The rows below come in pairs that one turn or mirror swaps. Which row does each named row swap with?
The rows were stretched afterwards, more along some directions than others.
beru: [  7  59   6  19  12  10   6  -6 -35   2 -22  -3   2   6  -6  34 -12  -3
  20 -24  18 -23  -7   8  32   3 -20]
vaz: [ 24  40  16  38  -9  10  -8 -22 -28   3 -37 -10  -8   8 -37  35 -17  -4
  15 -28  21 -33 -33   5  21  -8 -11]
Nuzu: [  3 -26  12  -3 -25  14  35  -8  -5 -22 -35 -23 -36  -4 -30  24   8 -13
  11 -31  29 -30 -31 -11 -14 -14  -4]
gon: [ 61 -36   5 -16  31 -16 -17  43 -23 -26   3 -29 -27   3 -38   9 -12  30
   1 -25  24 -21   4 -13 -38  13  31]
miriv: [-18   2  31  -5  19 -10  29  22 -23  31  18 -11 -28  14 -34   3 -18  20
 -11  14  30 -15   0 -21  -5   3  13]
parav: [-15 -10 -15 -30  -6  -5  14  22   1  13  30 -16 -14  11  -4  27  23 -19
  33  -7   3 -14  20  -1  34  22 -13]
fuva: [ 46 -31  18 -26  15 -15 -11  55 -24 -33  -1 -46 -30  -6 -49  16  -3  15
  15 -13  40 -16  21 -13 -21  14  17]
pib: [ 10 -39   3  11 -16 -11  33  -8  -9 -15 -51 -22 -26 -22 -20  33   6  -8
  -7 -42  28 -34 -20  -5 -13 -23   4]
Liba: [ -8  11  30 -11   9 -10  33  34 -36  19  16 -13 -33  17 -32  -1 -25  25
  -3   7  26  -8   0 -19  -8  11  13]
Nunod: [ -9 -53  -4   9 -28  -5  20 -12   5 -19 -51 -27 -36 -15 -14  23  22 -25
   1 -16  23 -29 -17   3  21 -20  10]
peva: [  5 -30  13   1 -27  15  36   1  -5 -26 -34 -24 -33 -11 -23  31  -2 -13
   5 -35  18 -33 -37  -5  -3 -19  -6]
Bip: [-16  12  25   1  17  -4  33  26 -33  34   5  -8 -30  -1 -46  12 -25  15
  -4   0  15 -19 -10 -20  -1   2  -4]
Kud: [-18   5 -24 -33   3   8  14  12  -3   5  29 -14 -10   9   7  15  28 -20
  35   3 -13  -8  17 -17  34  36  -9]
pidoz: [  4  22 -14  32  32  25 -59 -36  -6 -16 -17  -6  11 -11 -18  21  11  18
  31   2   6  -9  24 -10 -13  -4 -26]
Pesid: [ -9 -52  -1  12 -39   2  14 -27  16 -28 -51 -17 -45  -7 -20  30  -1 -31
   1 -27  22 -26 -35   0   7 -20  14]
mogaz: [  2  19  33   6  25  -3  30  17 -36  36  17   5 -22  11 -39  -4 -26  26
 -11  -1  25 -17 -17 -23 -12  -4  -1]
pigol: [ -1   9  41  -4  27   0  37  12 -34  44  17 -11 -30  17 -48   7 -16  19
 -13  -7  24 -25 -15 -26 -11   4   2]
Sefef: [  4  12   8  42  53  19 -49 -44  -3   2 -16  -6   4  -6 -23  24  19  24
  12  -6  14 -17  18  -2 -18 -10 -18]
Buto: [ 62 -25  10 -21  34 -15 -15  44 -35 -15   7 -48 -22   7 -52  11   2  41
  -3 -35  23 -22   7 -20 -51  10  36]
pipo: [ 52 -30  28 -17  13 -18 -37  57 -17 -20  27 -18 -15   3 -40   5  -8  16
   8 -25  34 -20  18   1 -34  11  26]
Tevi: [ 72 -27   4 -19  24  -2 -33  43 -36 -37  13 -32 -28  11 -49   4  -4  34
  13 -25  27 -18   2   0 -47  15  30]
rivi: [ 15  46  22  24  11  18  -4 -32  -6   0 -20  -6 -11  24 -22  40  -8 -11
  20 -27  17 -32 -40  19  16  -1  -9]
bedug: [-17  12  32 -13  22 -14  23  31 -17  34  33   8 -23  18 -17  -2 -22  23
  -3   2  26  -8   8 -20  -6   8  10]
kan: [ 44 -27  28 -21  20  -9 -26  28  -1 -29   7 -39 -25  13 -59  18   8  10
   5 -16  47 -32   7  -7 -27  20  27]
Gen: [-25  12  37 -15  14 -15  50  42 -24  36  24  -2 -25   7 -15   5 -24  13
 -12  -1  24  -7   0 -16   6   2   0]
Ribu: [  5  -5  -4  40  39  18 -55 -60  -7  -7 -28 -14   3   1 -36  13  20  12
  27  -2  10 -12  16 -12 -28  12 -23]
Mano: [-16  -2 -29 -33   5  -2   5  19  -9   0  16 -29 -12  15  -6  23  47 -22
  37   8  -6  -8  19  -9  49  38  -6]
pak: [ 17  51  30  24   8  19  -2 -14 -21   4 -11  10   0  17 -25  39 -14   8
  15 -31  28 -23 -28  16  -1 -10 -19]
Ripo: [ -7   3 -20 -34  -8   9  23  29 -11  15  37 -17 -16  11 -12  28  20 -10
  23  -6   6   3  17 -10  21  27 -16]
Kobid: [-29   1 -27 -29   4   6  23  14  -7  -2  12 -28 -17  11   2  34  41 -23
  39   3  -5  -7  23 -10  47  42 -15]
Makor: [  6 -53  19  13 -24  -3   5 -37  20 -16 -39 -31 -27  -2 -35  18  14 -16
  -5 -19  30 -48 -21  -6   6 -23   8]
zab: [ 42 -34  11 -25  25 -21 -36  32 -14 -22   3 -34 -16  10 -43  -7 -10  18
  -7 -17  25 -24  12 -17 -31  14  30]
baz: [ 51 -27   5 -11  42 -17 -18  36 -31 -19   5 -23 -30   7 -47  16  10  21
   4 -25  43 -23  16  -6 -47  21  32]
Nizil: [ 16   3 -15  40  28  21 -63 -49  -4 -15 -29 -25  -5  -8 -20   6   9  11
  23  -7   4 -14  21  -3  -4 -10 -11]
Vus: [-10   8  -3  41  40  34 -49 -30  -1  -9 -24   1   7 -14 -33  15  13  12
  31  -1  11 -11  25 -16 -13   2 -41]
vab: [ 53 -44  20 -15  24 -22 -37  31  -7 -12  11 -37 -26  10 -55  11 -12  13
  17 -29  43 -32  12 -19 -31  19  13]
veno: [ -3  14  33  -1  24 -12  34  16 -27  35  11  -6 -30  14 -34   4 -14  24
 -14   1  20 -18  -7 -21  -6   5  12]
mas: [ 14  44  25  34   0   7  -2 -12 -29   2 -31  -3  -4  10 -29  36 -17   1
  13 -37  32 -39 -15   5  19  -3 -14]
Kinu: [ -3 -59   0  13 -23 -10  18  -5  -7 -22 -47 -19 -32 -12 -14  18   2   2
 -19 -34  26 -29 -19  -8  -5 -36  12]
foleb: [ 52 -30   9 -17  35 -12 -25  39 -28 -26   1 -55 -37  21 -58   8  -6  23
  20 -26  38 -42  14 -19 -25  28  29]
kag: [ 67 -25  18 -14  25 -31 -10  29 -23 -15  -9 -40 -34   3 -38   7  -8  22
   4 -26  26 -21   7 -10 -35  24  30]
Mepa: [ -2 -35  13  -1 -32   0  30   0   9 -12 -35  -4 -22 -15  -7  32  -2 -15
 -11 -39  22 -36 -28  -7  -8 -31  -1]
git: [-12  16 -34  30  25  49 -46 -37  -5 -42 -34 -25 -10  -7 -35  33  19   1
  46   7  15  -9  20 -11  -5  10 -33]
mugo: [ 25  44  12  26  10   4 -16 -13 -32   5 -17  -4   8  16 -28  43 -11   4
   9 -30  19 -35  -5  12   7  -8   3]
tifep: [  5  -2  -1  50  37  41 -67 -54  -4  -9 -43 -18   4 -10 -69  21   0   1
  38  -1  12 -29   9 -25 -23  -4 -38]
lav: [-22   9 -13  18  44  22 -56 -43  -2 -12 -15 -13  19  -6 -36  20  15   1
  30   7  10 -14  39 -17  -9  14 -26]
kazup: [ -9 -52   4  15 -33   3  38  -1   4 -10 -52 -25 -38 -13 -32  45  10 -21
  -1 -35  35 -37 -20 -10   7 -19  -3]
Bivek: [ -7   5 -26 -28  -2   6  13  16 -21   2  12 -33 -30  12 -31  26  22 -14
  54  -9   9 -17  31 -13  39  43 -16]
fose: [ -7  12  32 -13  20 -17  44  35 -47  22  21 -11 -31   7 -33   6 -28  27
  -8   6  27  -6  -3 -15  -8  13   6]
Dibi: [ 18 -28   7  -1 -24  -4  37   0 -13 -19 -36 -23 -26 -18   0   5  -5  -2
   2 -34  16 -30 -14  -3  -6 -20  -8]
Foge: [  6  40  16  29  -1  12  -7 -32  -3  11 -40  -8 -12  13 -30  49   4 -25
  15 -28  27 -45 -13  -4  31 -10   0]
fenum: [  7  44  12  31   0  22   1  -9 -16  -4  -9   9 -10  19 -22  38 -22   1
   8 -28  27  -8 -23  15  14 -11 -10]
ruf: [ 57 -21  19 -27  22 -19 -23  51 -27 -19  33 -26 -20   3 -35  -2 -24  23
  22 -24  32 -19  21 -10 -33  36  13]
pivid: [ 19  13 -12  51  52  40 -67 -37 -23 -19 -19   0   7  -7 -42   9   8  22
  32  -9  13 -15  12  -1 -25  -3 -37]
Didin: [ -3  -1  -4  48  49  26 -68 -62   3  -2 -33 -11  12  -2 -50  20  22   9
  16   0  15 -29  20 -15 -13  -7 -27]
Bogo: [ 22  -4  -6  47  54  29 -53 -60  -8   0 -34 -18  -3   8 -65  33  10  16
  28  -8  19 -34  17 -17 -31  -6 -28]
soduk: [ 16  17 -15  38  48  41 -57 -42 -16 -10 -18 -13   7   2 -30  26   8  29
   9 -11  -1  -9  -4  -4 -43  -6 -12]
nifik: [ 14  51  18  26   2  18  -8 -24 -17  -3 -17   6   6  13 -28  36 -22   1
  14 -28  17 -27 -32  10  15 -16 -14]
Bil: [ -9  -1  29   6   8 -10  29   7 -12  30   9   2 -42  11 -32  10 -17   8
 -14   0  23 -15  -9 -10 -15  10   5]
fikon: [-27  20 -22 -35  -7  19  27  25 -22   2  32 -13  -5   4  -2  20  18 -22
  38   5  -6   5  15 -11  34  32 -28]
Lole: [ 15  59  15  17  21   9  11   1 -33  -9   5  11  -1  18 -17  29 -12  15
  17 -21  35 -14 -16  24   3   4 -20]
subab: [ -7   3   2  48  52  31 -59 -46  -9   0 -22   2  14 -17 -28  14  10  11
  26  -8  17 -18  23 -14  -5  -7 -35]
kasep: [-27   6 -30 -31 -10  16  18  28 -10 -10  11 -28 -15   7  -4  33  36 -19
  37   6  -4   0  27  -5  42  25 -21]
begad: [ -4  -2  -7  41  39  35 -78 -69   4 -28 -53 -18   4  -5 -52  22  25  -3
  39   3   8 -22   4   1  -3   6 -28]
zuzip: [ 61 -47  15 -22  26 -31 -44  36 -24 -20   9 -39 -24  13 -66   1 -11  25
  11 -25  41 -36  18  -7 -38  20  33]
Gupa: [ -4  10   0  40  43  37 -49 -29  -5  -9  -5  -4  -2 -12 -45  20  -6  14
  33  -8  21 -11  25  -9 -14  -3 -43]
komer: [-18  -2 -29 -35  -6   8  14  20  -7  -4  25 -22 -22  16  -5  28  31 -16
  40   1   0  -5  21  -4  33  37  -9]
Lof: [ 67 -36  32 -14  29 -35 -19  48 -25  -3  28 -25 -21  -1 -38  -1 -14  35
   4 -37  44 -27  30  -3 -49  10  21]
Risup: [ -4 -49   6  14 -39  -2  28  -7  -5 -24 -49 -17 -30 -15 -19  30  -3 -18
   4 -40  25 -31 -17   0   1 -12  -5]
lalur: [ -8  13 -15  38  34  41 -56 -37  -9 -35 -35 -17   1 -15 -34  31  12   1
  35  14  11   0  10  -1   0   0 -38]
duno: [-28  -5  -9 -28  -9  10   9  19  -6   5  24 -22 -23  21 -29  35  25 -18
  39  -3   5  -9  12   2  26  28 -13]
Zan: [ 70 -44  14 -15  20 -32 -41  26 -27 -26   4 -43 -41  14 -61  -1 -20  32
  16 -26  37 -38   3 -11 -43   8  26]
Zim: [ -3 -33   5   1 -36  -3  36  -1  -7 -11 -51 -21 -34 -30  -6  31  -1 -28
   7 -40  14 -39 -12 -16   1 -17  -2]
Kam: [ 70 -27  22 -14  21 -14 -31  41 -29  -8  16 -14 -23  -6 -46  -1 -21  21
  13 -34  28 -20  15  -8 -57  17   6]
nevom: [-15 -37   2  -7 -44  -1  53  21  -7 -31 -29 -18 -33 -21  -5  22  -4 -15
  -6 -21  22  -8 -12  -5  -1 -17  -2]
veme: [ 30  47   3  37  -1  23 -18 -24 -23 -13 -31  -7  -1  12 -28  32 -16   4
   8 -30  23 -27 -31  14   5 -20  -8]
gepor: [ 11  44  15  24   9   3  -6 -11 -19   2 -14  -7  -6  17 -28  34  13  -7
  10  -9  36 -26 -15  14  35  -2   3]
tar: [ 22  24  19  26  25   3 -40 -27 -18  -8 -31  -2  -5  30 -58  37  10   2
  24 -20  40 -48 -23  21  12   1  -1]

Bogo swaps with Zan
Bip swaps with Ripo
mogaz swaps with parav
peva swaps with pak
Didin swaps with zuzip
Bivek swaps with Bil
miriv swaps with Mano
komer swaps with veno

The rows below come in pairs that one turn or mirror swaps. Which row does each named row swap with?
The rows were stretched afterwards, more along some directions than others.
Gub: [-41  59 -35   2 -32 -54  13 -17  -2  -5   9   9   9 -12 -11  11  40   9
  55 -13 -28  10   2]
pufo: [-58  -3  32  -4  38 -18  20 -14 -21 -19 -20   3  10   4 -46  31  53   2
  14   9 -30  36   2]
delo: [-85  36 -38  23  -3 -27  10  -1  -7 -27  10  26  22   5 -43  11  40   5
  17 -13 -33   1   7]
Lus: [ -6   1  25 -36   7  10   3  22  -6   2 -45  19 -12 -26 -56 -21  22   7
  64  -1 -13 -15   9]
les: [-84  51   9  35  17 -22  44 -13  15   0  -2  11  -1 -35 -31  28  36   9
  35 -23  20 -29  42]
Memaf: [-63 -13   4 -25  11 -15  14   4 -26  29 -46  26 -30  23 -68  35  48 -10
  47   4 -19  15  -4]
Guk: [-76  46   2  10  24 -53  28   1 -16   5  -5  18  11  17 -79  13  74 -11
  61  11 -12  -2   3]
Zuro: [-59  65 -28  18 -54 -67  40   6  -5   4   4  26  20  16 -39  17  44  18
  35  -4 -33  21  -6]
bila: [-23  -3  38  -1  84   8  21  33 -10 -25 -42  13  28   8 -98  48  42 -15
  44 -12   1 -17 -10]
nugak: [ -4  -5  -2 -35  -8  -1 -17   7 -11 -63 -11  33 -17 -17 -10 -37  33 -30
  23  15 -60  14  -2]
Musi: [-88   4  21   1  45 -21  33   9 -24  19   1   4  22  22 -92  32  28  13
  29 -20  17  36  20]
fono: [  8  -5   1 -19   9  -9 -11  28   7   4 -38  22  11 -27 -29  29  17  -5
  20  -8 -22  27 -35]
bar: [-35   4  21 -29   0  -1  32  23   0  28 -48  15  18 -12 -66  -8  25   2
  53  -5  -7   7 -27]
raz: [ 30 -19   9  -9  -8   2   6  15  19   7 -40   8  24 -28 -17  10  -5  23
  29   9 -16   5 -22]
gebi: [-74  73  15  12  -5  -9  34   1  11   1 -17  23 -27 -12 -59  -5  44 -14
  42 -17   4   3  12]
Nidu: [-67  72 -19  19 -46 -56  41  10  17 -26   3  27  14  20 -32 -20   9  -4
  32   3 -20   5  -1]
Leguf: [ 34   1 -14  13  -9 -16  24   7 -14 -16  -2  -6  39 -41   3   2 -14  -9
   3  11 -23  15 -26]
kurum: [-39  15  15  -6   2   2  39  35 -17  -8 -21  34   8   3 -76 -26  -4  -3
  70 -12  -3  -6  -4]
lelis: [ 28  17 -50 -10 -34 -20   2   7  13 -33   4  19  23 -22  -2 -31   5  -9
  47   9 -45 -18 -35]
Bule: [-84  68  -5  27  -8 -38  42   4  15 -11 -21  22   0   1 -77  28  19  19
  48 -28   4 -10  13]
domu: [-98  35   6   3  -9 -10  24 -24 -10 -15 -21  25 -42  -6 -48  16  19   2
  32 -13 -30  12  40]
fava: [-32  70 -47  23 -51 -48  37  16  30  -5  -6  -1  33  -1  -5 -24 -16   2
  28  16 -12  -2 -29]
vufek: [-112   61   -1   -1   -8  -40   54    2  -11    7   -6   24   26   22
  -83   25   78   -2   80  -31   -8   14    7]
Sapa: [-46   7  33 -23  13  10  29  -2 -25  -3 -14  19 -33   9 -72 -25  49 -19
  53  -6  -6 -11  18]
dini: [-42  31  23  18  20 -24  21  21 -11  16 -18 -10  36 -25 -52  46   2  15
  -3 -12  34   2   2]
bal: [ -9   7   2 -14  18  10  10  18  -1 -19 -60  27 -11  38 -68  13  60 -10
  58  21 -80   9 -14]
Dazas: [-63  58   4  47   9 -23  40  12  -2  -8   5  -8  23 -37 -38  32  38  14
  29 -12   8 -14  15]
litum: [-107   50  -20   10  -40  -63   31  -13  -13   -1  -10   34  -20   15
  -47   18   43   17   52   -5  -30   22    6]
luti: [-32  -3  13 -10  18  13   3   4 -14  13 -36  15   7 -17 -67  16   5  30
  36 -17  -9 -19   2]
noke: [-48 -11  12 -35  20  -5   9   5 -37  -8 -12  27   7  10 -66  12  35 -18
  21 -19 -11  37 -15]
belur: [ 23 -23 -21 -23  -7   9   0  -3   3 -48 -12  -5  19 -14  15 -11  21  -3
  18  26 -67  26 -26]
donu: [-26  59 -42  14 -37 -26  27  -2  29 -42   2   1  44 -20  -6 -21  -6   1
  36  -5 -16  20 -12]
Nomaf: [-47   9  -5  -2   8 -13  28  -3  15  23 -12  12  -3 -26 -14 -22   3  -1
  49 -19  20  -6  33]
fub: [ -2  -2  -7  16  23  18   6  41   1 -47   3  17  53   0 -38  11  19 -24
  31  -9 -31   0 -25]
rozeg: [-105   49  -41   16   -7  -55   25   16   -9    5    7   28   32  -13
  -45   40   59    4   42  -36  -17   -7   15]
dol: [-14  22  -5  -5  18   6  15  11 -13 -40 -22  38 -17  32 -22 -39  10   5
  30  21 -55 -11  24]
zafud: [-90  55   7  27  27 -13  26  -4  15 -21  -2  22 -15  27 -47  13  29  11
  21 -13  -7   1  42]
Vuzo: [ -7   1 -10 -22  25   0  -2   7  -8 -11 -22   2  24   3  -8   7  29 -15
  14  24 -36  44  -3]
vavu: [-23  -7 -20  -5  14  -3  -2  26 -35 -48  16  15  19   9 -34  15  54 -18
  51  -1 -49  -1  -4]
fif: [-83  82 -14  32  -6 -58  36  27  -3  39   9  12  54   5 -61  26  37  28
  51 -34   9 -14  17]
todur: [ 17  15 -32   4 -41 -11  10  30   8  -6   1   8  13   4  -6 -26  21  -6
  19   6 -40  29 -19]
fegom: [-22  -1 -32  12   0 -10   2  14  -5  19   5  -4  34 -24 -38  34  13  33
  38 -18 -29   0  -6]
romo: [ 15   4  41   4  65  15  36  33 -16 -31 -30  -3  52 -10 -58  22  33  -9
  21  -6  -6  22 -11]
Nibud: [-48  33  22  -4  41 -23  14  48 -18  -3 -25  50  14  26 -76  -3  37  -8
  38 -17   9 -27  -2]
matur: [-27   0  17 -25  18  -6  20  -2 -28  13 -28   4   2  -7 -31   6  27  -2
  27  10 -35  50  18]
Did: [  6  -3  17 -27 -12   4   1  12   0  23 -49  23  -4 -18 -30  -7   1   2
  31  -5 -18  24 -28]
vasi: [-80  54   9  29   7 -16  31   4   6  10  -2  -4   3 -22 -42  25  56   5
  56 -21   5 -53  44]
bidiz: [  7  16  10  18 -28 -15  11 -20   0 -38  -5  20 -33 -23 -23 -22  21   1
  33   7 -51 -11 -18]
leku: [-106   64  -13   31    6  -52   36   -5  -26   -5   17    0   27  -10
  -64   57   76    3   48  -33  -11  -15   38]
Dirib: [-97  35  13  11  -1 -12  29 -15  -7  18 -12  -4 -34  -2 -35  10  51  -6
  44 -12   0 -30  32]
Tenod: [-56  40  13  22  16 -11  55  11   1   0 -20  -3   7   4 -68  25   9  37
  34 -24  14   7  33]
bep: [ 16  -6 -26 -20  17  22   7  11  -4   8 -32  -6  27 -20 -38  13  -2  24
  48   1 -26   0 -14]
Tal: [-45   1   6 -10  15 -12  35  24 -30  11 -16  13  44  43 -79  12  23  10
  76 -10 -20  19   3]
pako: [  7  49 -11  -1   2 -31  43  32   0 -26  -8  22  64  -2 -36 -11  33 -30
  48   1 -29   9 -26]
piti: [-28  -4 -22 -34 -11 -20   6  10 -12 -18 -55  59  -3  23 -44   6  43  -4
  58   0 -80  30 -33]
vup: [-89  42   1  -3 -11  -4  17  -2  -3  15 -24   5  -8  -6 -66  24  73   2
  71 -32  -5 -10  20]
relod: [-12  54 -29  27 -26  -3  35   5  30 -48   4   3  40 -27 -12   4  22   8
  47 -15 -35  -4 -19]
Daf: [ -8   0 -10 -19 -11 -23  20   7 -39 -32 -24  32  18  19 -54   0  34 -12
  48   7 -86  18 -25]
gutel: [-94  20 -22 -11 -11 -29   5 -19 -17  15 -32  20 -24   2 -33  34  28  13
  29   8 -37   7  29]
Met: [  0  13  29   2  30 -33  28  13 -10 -31 -16  16  52 -14 -41   2  19 -25
  28 -13 -10   8 -22]
fefo: [-64  56  -8  19  21 -53  19  34 -15  22  -1 -11  65 -15 -73  77  45  15
  40 -31  24  -2   3]
Zuk: [-33  -7   6 -14  -3 -14  14   1 -17 -12 -11  21  22  -1 -17  -4  42 -19
   9  22 -44  39   4]
zefab: [-56  10  -8 -14  41 -18   4  10 -28 -19  -9  11  40  32 -71  29  36   6
  18   7 -19  24   1]
lalo: [-17  20  -6   3  -9 -21  17  16  10  11 -46  14  30 -14 -50  21  22  25
  38  11 -44  13 -41]
Lovo: [-67  30  10  21  30 -21  37   5  -9  29 -19  -8  31  12 -92  35  15  56
  51 -29  34 -12  27]
tilo: [-10   3  22 -25   4  13  17  -1   0 -31 -42  40 -39  13 -43  -3  51 -23
  58  -9 -51  -8  -4]

Daf swaps with bila
domu swaps with fefo
Vuzo swaps with Did
bal swaps with Met
zafud swaps with fif
Tenod swaps with rozeg
Nibud swaps with dol
todur swaps with Nomaf

